(in the rows, 128 means zero)
M: 3 groups of rows, each row roughly a mix of its group's hidden directions:
M (122 x 15):
[[127 144 129 156 194 147 133 126 114 112 102 124  89 152 132]
 [111 112 122 145 172 164 156  94 113  83 106 140 136 119 134]
 [112 138 157 165 151 124 100 120 145  77  99 103 130 103 116]
 [102 133 148 107 118  91 151 105 108 105 120 167  88 112 103]
 [ 80 127 139  79 107 115 128 120 102 104 118 170 120 133 108]
 [ 81 127 113 148 157 142 168  89 126 137 108 162 150 125 130]
 [147 115 119  91  76 123  96 153 113 155  98 130 153 135 143]
 [160 143 118 133  97 111 119 143 154 187 123  98 153 120 149]
 [136 118 146 161 183 158 119 151 112 115  93 121 159 112 120]
 [130 135 130 154 195 153 138 117 110 104  97 127  99 146 135]
 [117 158 128  99  54 101 133 119 150 141 134 136 116 132 121]
 [146 144 175 128 118  93 103 133 142 139 142 104 145  90  89]
 [124 102 118  80  92 123 101 147  97 118 103 154 131 159 146]
 [180 106 151 124 108 128 119 105 104 181 100 134 128 130 125]
 [132 116 157 141 161 135 110 114 102  91  78 144 107  99 142]
 [148 118 114 138 109 144 133  93 143  82 166 126  79 136 114]
 [160 116 140 145  95 138 125 154  97 122  80 111 133 144 170]
 [162 118 146 142 137 147  97 163 101 122  85  85 117 127 135]
 [132 135 115 109  84 105 119 145 144 175 139 133 173  97 120]
 [162 110 115 154 135 150 139 101 138 105 179 112  87 144 124]
 [134 117 134 131 120 153 121 164  85 104  97  92  89 153 118]
 [109 147 139 167 189 124 163 110 150 118 140 129 121 102 121]
 [161 135 127 178 161 135 150 149 147 149 115 116 145 122 172]
 [152 133 175 134 157 119  95 134 119 123 107 110 127  76 103]
 [140 145 115 182 151 140 134 117 163  90 145  94 104 133 126]
 [123 141 162 164 106 124 125 156 118  89  93  86 139 112 117]
 [ 97 111 101 126 152 151 142 102 114  94 114 162  92 155 149]
 [104 139 137 110 141  99 143 156 119 174 101 151 162 127 165]
 [121 136 151 146 163 133 117 105 160 120 154 138 171  81 115]
 [108 131 131  95  78 127 114 116 125  78 118 151 104 141  99]
 [182 111 113 166 149 147 113 149 136 146 123  95 144 134 159]
 [158 144 125 174 145 134 147 153 148 153 108 111 153 112 171]
 [ 97 131 135 135 150 136 154  98 128  75 153 150  89 130 107]
 [167 127 119 123  91 119 112 152 139 181 112 109 158 125 156]
 [110 139 159 140 154 116 131  95 149 108 141 158 154  75 114]
 [155 104 123 171 193 154 121 140 122 121 127 109 138 129 141]
 [110 132 131 125  79  99 123 127 145 193 148 144 131 142 119]
 [127 125 127 165 185 133 154  99 145 104 162 128  99 121 124]
 [128 124 119 136 117 144 130  93 135  74 163 123  82 136  97]
 [156 117 118 116 117 121 110 157 119 185 107 115 165 124 163]
 [135 151 126 182 164 133 155 110 162 125 157  99 113 115 123]
 [103 140 147 114 146 115 120 160 111 164  84 132 177 112 131]
 [182 117 113 170 146 141 118 144 147 153 130  92 140 129 156]
 [127 135 100 106 103 132 142 156 166  98 148  85 149  96 120]
 [105 133 104 143 133 137 189  93 130 139 115 151 169 123 142]
 [132 121 153 134 128 131  66 145 135 152 146 115  80 149 108]
 [136 134 165 154 159 142 102 123 149 114 141 112 170  83 114]
 [ 96 120 131 134 156 155  79 144 153 115 139 104  96 117  94]
 [138 140 115 165 158 123 151  98 164 138 174 100 105 112 126]
 [ 92 106 146 104 165 140 123 134  83  98 108 163 136 131 112]
 [123 134 135 150  72 111 120 149 135 105 116  80 128 167 128]
 [140 142 112 131 154 124 192 115 108 102  89 134 141 130 153]
 [122 142 107 116  88 116 139 152 148 157 170  96 136 160 100]
 [ 98 141 122 109 102  85 170 106 123 124 123 174 105 122 126]
 [106 152 141 110 114 111 117 159 121 164  83 125 176 111 130]
 [164 140 141 125  85  91 123 135 116 182 134 141 126 154 144]
 [ 92 148  95 140 129 128 191 115 142 113 136 142 160 132 146]
 [147 144 110 106  78 103 131 159 153 155 146 106 158 108 125]
 [116 147 130 110 106 111 111 159 124 169  84 119 174 109 139]
 [150 115  99 134 123 161 111 162 118 140 111  86 119 174 151]
 [116 152 135 121  73  82 162 128 144 146 150 140 152 119 117]
 [154  88 164 115 109 139  71 114 100 126 135 146 135 113 123]
 [100 128 109 140  79 114 150 124 128  97 111 128 111 178 151]
 [113 139  99 121  76  95 142 125 156 145 149 121 129 175 133]
 [100 156 112 130  93  89 166 132 140 153 152 152 144 152 147]
 [160 102 118 162 163 152 139 105 135  97 163 125  92 138 133]
 [115 119 130 121 125 142 131 147  84  94 101 113  71 151 109]
 [148 114 161 144 172 171  97 138 107 106 113 108 133 101 122]
 [ 98 127 135 158 181 160  98 123 131 120 130 128  87 148 113]
 [134 107 107 137 186 176 112 122 118 117 101 135 115 132 159]
 [122 121 150 141 127 137  71 138 137 149 158 119  80 155 109]
 [119 139 162 156 148 123  92 122 158  99 138  95 147 100  96]
 [161 123 176 144 154 138  86 132 123 121 119 106 148  87 117]
 [108 103 141 126 170 154 122 123  94  73 120 150 118 135 104]
 [123 147 108 115  89 110 144 149 152 164 172 105 144 148 103]
 [114 153 139 133 109  84 124 146 129 165 144 140  90 175 136]
 [112 140  91 114  89 113 154 132 153 157 169 125 138 164 124]
 [ 85 126 140 106 132 132 133 116 107  70 120 164 108 140 102]
 [130 148 116 132  94 108 130 139 151 205 138 126 138 135 119]
 [124  90 151 127 140 163  74 119 135 120 133 109  97 115  96]
 [ 89 117 116  80 103 118 109 141  95 103 110 152 123 160 137]
 [159 106 125 130 173 161  95 137 103 128  89 117 104 130 149]
 [155 102 115 125 125 175 133 109 131 105 125 112 174  84 123]
 [139 116 133 126 172 152 132 123 103  58 108 126 126 115 138]
 [189 111 163 120 118 118 100 123  87 138 113 139 112 142 141]
 [ 68 160 147 126 150 114 164 111 127 107 130 152 121 108 109]
 [101 130 134 125 131 135 154  99 124  72 149 159  86 137 111]
 [118 129 135 131 137 141  72 156 154 139 150  98  87 131  98]
 [111 146 164 145 140 110 135 107 147 109 137 146 163  70 111]
 [144 149 141 128 101  84 120 139 116 190 128 151 120 156 138]
 [119 108 100 135 176 168 127 105 120 110 110 159 115 139 166]
 [122 138 123 123  87 102 117 137 149 201 139 133 142 125 114]
 [118 124 172 115 148 113 112 104 111  95 129 143  93 100  86]
 [111 103 151 113  84 116  72 132 133 141 166 143 126 122 112]
 [ 92 136  97 120  96 123 148 133 163 140 151 127 176  98 120]
 [144 134 152 104 162 116 117 119 135 160 158 144 138  77  92]
 [143 160 118 127  72 100 141 125 166 165 142 114 124 125 146]
 [143 142 120 115  80  97 121 145 141 188 139 130 157 116 124]
 [104 139 122 135  84 103 145 119 148 189 151 143 131 152 128]
 [111 102 125 147 169 184 132  97 132  91 119 117 119 117 114]
 [ 90 160 136  96  94  79 136 134 146 154 118 148 134 144 138]
 [125 117 125  98  92 134 119 162  97 119  83 156 145 143 161]
 [126 136 125 105 179 117 123 106 149 155 154 157 130  84 103]
 [152 136 142 137 164 125 122 120 141 154 116 146 169  69 145]
 [ 96 121  81 120 112 142 157 126 124 117 133 138  99 184 141]
 [153  93 130 150 169 167 109 152  97 101 103 127 141 139 139]
 [161  88 147 135 152 176 108  96 105 105 108 121 121 116 121]
 [164 121 168 141 162 147  85 138 120 126 119 101 143  92 117]
 [ 82 125 139  77 104 120 126 123  96 106 116 165 124 133 107]
 [137 106 124 138 192 174  87 117 133 113 127 121 122 128 136]
 [ 85 126 130  77  95 114 124 131 101 105 108 167 124 141 127]
 [142  88 150 132 154 174  88 108 120 109 118 111 103 115 106]
 [113 125 122 148 181 162 151 107 117  74 113 129 116 135 137]
 [ 94 104 142 114 169 147 122 125  88  84 119 154 123 136 104]
 [154 106 161 121 150 138  70 137 100  97 122 125  96 128 123]
 [156 144 128 181 154 136 160 143 152 140 115 122 141 110 171]
 [137 149 133 123  96  80 129 138 122 192 126 151 133 147 137]
 [158 115 112 145 136 167  94 154 136 143 128  83 148 158 149]
 [ 94 117 142 105 131 140 120 123 102  67 112 160 112 140 100]
 [121 146 119  98  91  94 123 144 136 181 107 130 157 112 153]
 [127 129 156 152 150 123 114 111 102 147 121 152  80 179 136]
 [101 140 154 129 146 104 140  91 143 108 140 168 137  80 108]]

one row of each group, then the others: which group is each in?
[152 144 112 104  78 104 128 162 153 152 147 103 154 110 125]
Q
[139 146 129 122  92  85 144 120 156 169 149 145 169 112 137]
V
[150 106 117 139 131 147 132  96 135  81 166 132  80 144 118]
W

[103 121 131 129  90 128  93 140 164 154 175 111 105 140 106]
Q
[168 117 121 161 164 139 124 140 134 173 129  98 155 106 149]
W
[119 132 106  90 139 102 137  99 150 165 170 166 118 127 111]
V
[116 162 134 165 151 123 159 100 163 126 158 109 111 100 105]
W
[158 111 133  99  69 110 123 129 122 135 141 135 174 100 135]
Q
[ 92 128 114 140 174 155 144 124 135  64 128 119 118 124 128]
Q
[140 111 110 135 188 167 116 121 116 127  95 144 121 118 163]
V
[ 93 138 115 125  83  96 168 118 145 163 147 149 147 141 134]
Q
[142 152 125 122  96  83 142 137 124 191 120 148 147 136 137]
Q
[128 152 144 165 161 127 153 101 159 136 152 112 122  90  95]
W
[108 156  94 138 129 122 196 123 138 110 130 135 158 134 152]
Q
